Each path below is one point turned by a fixed rotation once a step. After each direction that follows a path, write how fast that rotation turns it, in degrees each step (0 if it stays still).
Each turn is a multiple of 5 degrees from 10 to 175, or 0.
Each row of a path follows its step; steps can be skipped.
Rotation 1:
step 0: [ -8  -1   8   9   2  -5   4   8  13 -11 -11   6   1  21   2   4   1   1
  16  -5   1  10   8  11  -5   9   3  24  -5   0  -7   7  -1   1  -2  -3
  -2   6  -6  19   1 -18  15 -26 -25 -20]
step 1: [ -4 -12  15  -4   6   2  -2 -13  16  -8  -6   0   3  15  -1 -18  22   6
   5  11  -1  -2  11   2   0 -18  22  -7   6   4 -19  -7 -12  20  -4  -9
 -19  -8  -8 -19  -2 -10   0   3  -1   9]
step 2: [  8  -6  24  -4 -15  -4   2   6   6 -19   0  -4  15   5  -2   7 -15  25
  -2 -11  18   6  16   5  19  -1  -5  -7   5   2  12   0 -15  15 -14  10
  18  -3  -7  -5  -3   3 -13  -4   7  -2]
step 4: [ -5 -14   8   0  -8   1 -12  -1 -16  -7  15  14  15  12   6 -14  -4 -10
  11 -19 -14  26  -2   9 -17  16   4  12   6  10   0  -1  11   3 -10  -5
  -1  -1  -7  17  -8  11  -1   9   3  19]
step 5: [ 14  -9  -9  -8  -4   3 -10  14   1   7 -15  19   8   5  -3 -21  -4  -9
  -1   0   3 -10  18  -6  -4   5  -8 -14  -8  18 -14  11  11   7  13   2
  14 -13   8 -11  -1 -15 -10  19  -8  12]
step 6: [-12  22  -7 -10  -4  13   7 -11  -3   0  11 -11  16  10  -8   7  -7   2
  -5 -17  -3  -9  -4  -2   4  14 -10  14  -6  29   8   5   2   7  -9  -2
  12 -19   1  -9  12 -10   9   8  -7 -19]
step 8: [  4  -1  11   6 -16   4  12   4   8 -15  -2  14  13 -12  -3 -16  11  14
 -13  -4 -14  12   2   0   8  -5 -14  13 -20   6   5 -28   0  -2   0 -11
 -12  16   2   7   7   6  -5  12 -19  -4]
step 9: [  6  17   6 -10  -6  11  -9  -4   7   0 -18   1 -14  -2  -5 -12  -4 -12
   1   3   4  13  -4  15  23   0 -23 -22 -23  -3 -14  -4  -8   0 -11   5
 -19 -16   2   0  -1  -7   4  -8   9   3]
step 10: [  0  15  15   9  10  -8 -16  -6  -8   4  12   6   5 -10   4  -1  -3  11
 -37  -5   4   6 -12   7 -20  -5 -11   6   4  -8  12  -8   1   9 -13   1
  -1 -25   2 -12  -8   5   5   2  13  -3]
Speeds:
[-2 -4 -2 -5 -3  3 -4  1 -1  4 -1 -1 -4  0  3 -2 -1  1  2 -2 -6 -4 -5 -2
 -2  6  2  0  0  2  0  1 -3 -1  1 -1  8  0  4  1  5  3 -4  4 -2 -1] : 40
[ 2  4 -3 -1  0  1 -4  6  0  0  3  1 -1 -3 -1 -2 -3  1  6  2  0  3 -2  6
 -4 -1 -1  4 -2 -4 -1  0 -3  0 -1 -2 -2 -1  6  3 -6 -6 -1  5  2  1] : 70
[ 0  0 -3  3  2  2 -4 -1 -3  2  6 -2  3  5 -3  1 -7 -1 -1  3 -1  0  3 -4
 -8  3 -4 -3 -3 -3 -4  1  2  1  2 -1  3  3 -1 -1  0  1  5  0 -3  4] : 55
Rotation 2:
step 1: [ 22  -5 -15  14   9  -9  -7  -7   0  -9   4  -5  -3 -12  -3  -1   8  -7
  -1  19 -18   2  -5 -14  12   5 -17  -5 -10 -15   1 -10   9  -7 -10  -9
  -8   1  -4  10  -5   0  20  10   1  -6]
step 2: [-16 -10   0   3  10   1  28  -2   1  16  -3  11  -2  -2  -7   0  -5  -9
   9  27   3   7   8  -2  -3  -2  -3   8   7  -1   1  22   7   7   2  16
   3  14   3  -2 -11  -1 -11  -8 -13  -3]
step 3: [ -7 -15 -10  -5 -20 -13  -8  -4   2 -17  12   5  -5   8  -8   3  -9  -2
  -1  -3   9   0  10  17  11   0  -4  -1  -6  17  -2   2 -21   7 -13   5
  -5  -4   3   3   1  11  10  26 -12   1]
step 4: [ 10  -7 -12   0  -6  12  14   2  15  11  -7  -3  -4   8   0   6 -15  -1
   2 -14   6 -15  16 -10   0   6  15   2   1  12  -5 -19   3  -2  19 -10
   8   3   6  12 -14   2   5 -17   3 -14]
step 5: [  0  18  -8 -20 -13  -2 -12   3   3  11  -6   6   0  -8   7   0   0   8
   8 -10  -8  21 -11   1   0  11  -5  13 -18  -6   4   1  17   4  -3  -5
 -20 -12  18  -4  -5  -8   7   8 -12  -5]
step 6: [  3  -2  15  13   1  -2  20 -23 -18  14  -1   1  -2   5   6   4  13 -12
   2  -2  -6  -7  -4  -8   5  17   3   6 -13  -6  -2   8  -9  -6  -5 -20
   0   4  -7  12  15   1 -16   8   4 -11]
step 7: [ -3  -7   4  -2  -6  -1   2 -10  -5  -2  10  15  -9   0  -4  14  -6  12
 -21  -4   1  20   0 -18  -6 -21 -11   5  -9 -11  -6   2  10  -1   0  16
   7   7   3   6  -4  18   4   4   5  20]
step 8: [  5 -12  16 -10  15 -11  10  12   4  -9 -16   3   3 -14  12  -1   2  -5
  -2  13  12  -3   8   3  18  -9   8   0 -11  14   1 -12 -12  -1 -23   3
  -9  -1  -2  12 -17   4   1  -7   7  -9]
step 10: [ 13  -6   2   7 -21   4  10   0   5 -14   1  14  -1 -11   5  -2   4  -5
  14  -4   3  -7 -10  -3  -1  15  -1   8  12  -2  12  -3  -3 -12  -5  10
 -10   4   8   9  11   3  -1 -12 -34  -5]
Speeds:
[-4  3  0 -1  0 -7 -1 -2  3 -1  2 -4  1  6  5 -1 -7 -4 -1 -4  1  0 -5 -1
  1  1  1 -1  2 -2 -4  7 -5 -3 -2 -1  1  5  0  2  3  1 -1  1 -1 -2] : 115
[ 0  0  0  6  1 -4 -2 -6 -3 -1 -4 -1  4 -2 -1  3 -2 -1  0  1  1 -6 -2  2
 -2 -1  4  0 -5  0  1 -5  0  5 -2 -1 -1  6 -1 -6  2  2  2 -3 -1 -4] : 155
[ 4 -4 -8  0 -2  3  4  1  0  0  1 -4  0  3 -1  0  2  1 -1 -2 -3 -6  2 -4
 -4  0  2  1  4 -5 -4  1  4 -2 -5 -3  0  5  1 -2 -1  4  0  1  4  4] : 135
[ 1 -1 -8 -2 -1  1  5  1 -2  4 -2  0 -1  4 -2  3 -4 -7 -2  0  1  4  1  0
 -1  0 -2  0 -2  5 -1  0 -1  4  5 -4 -3 -3  3 -3  3 -2  1  5  1 -3] : 35
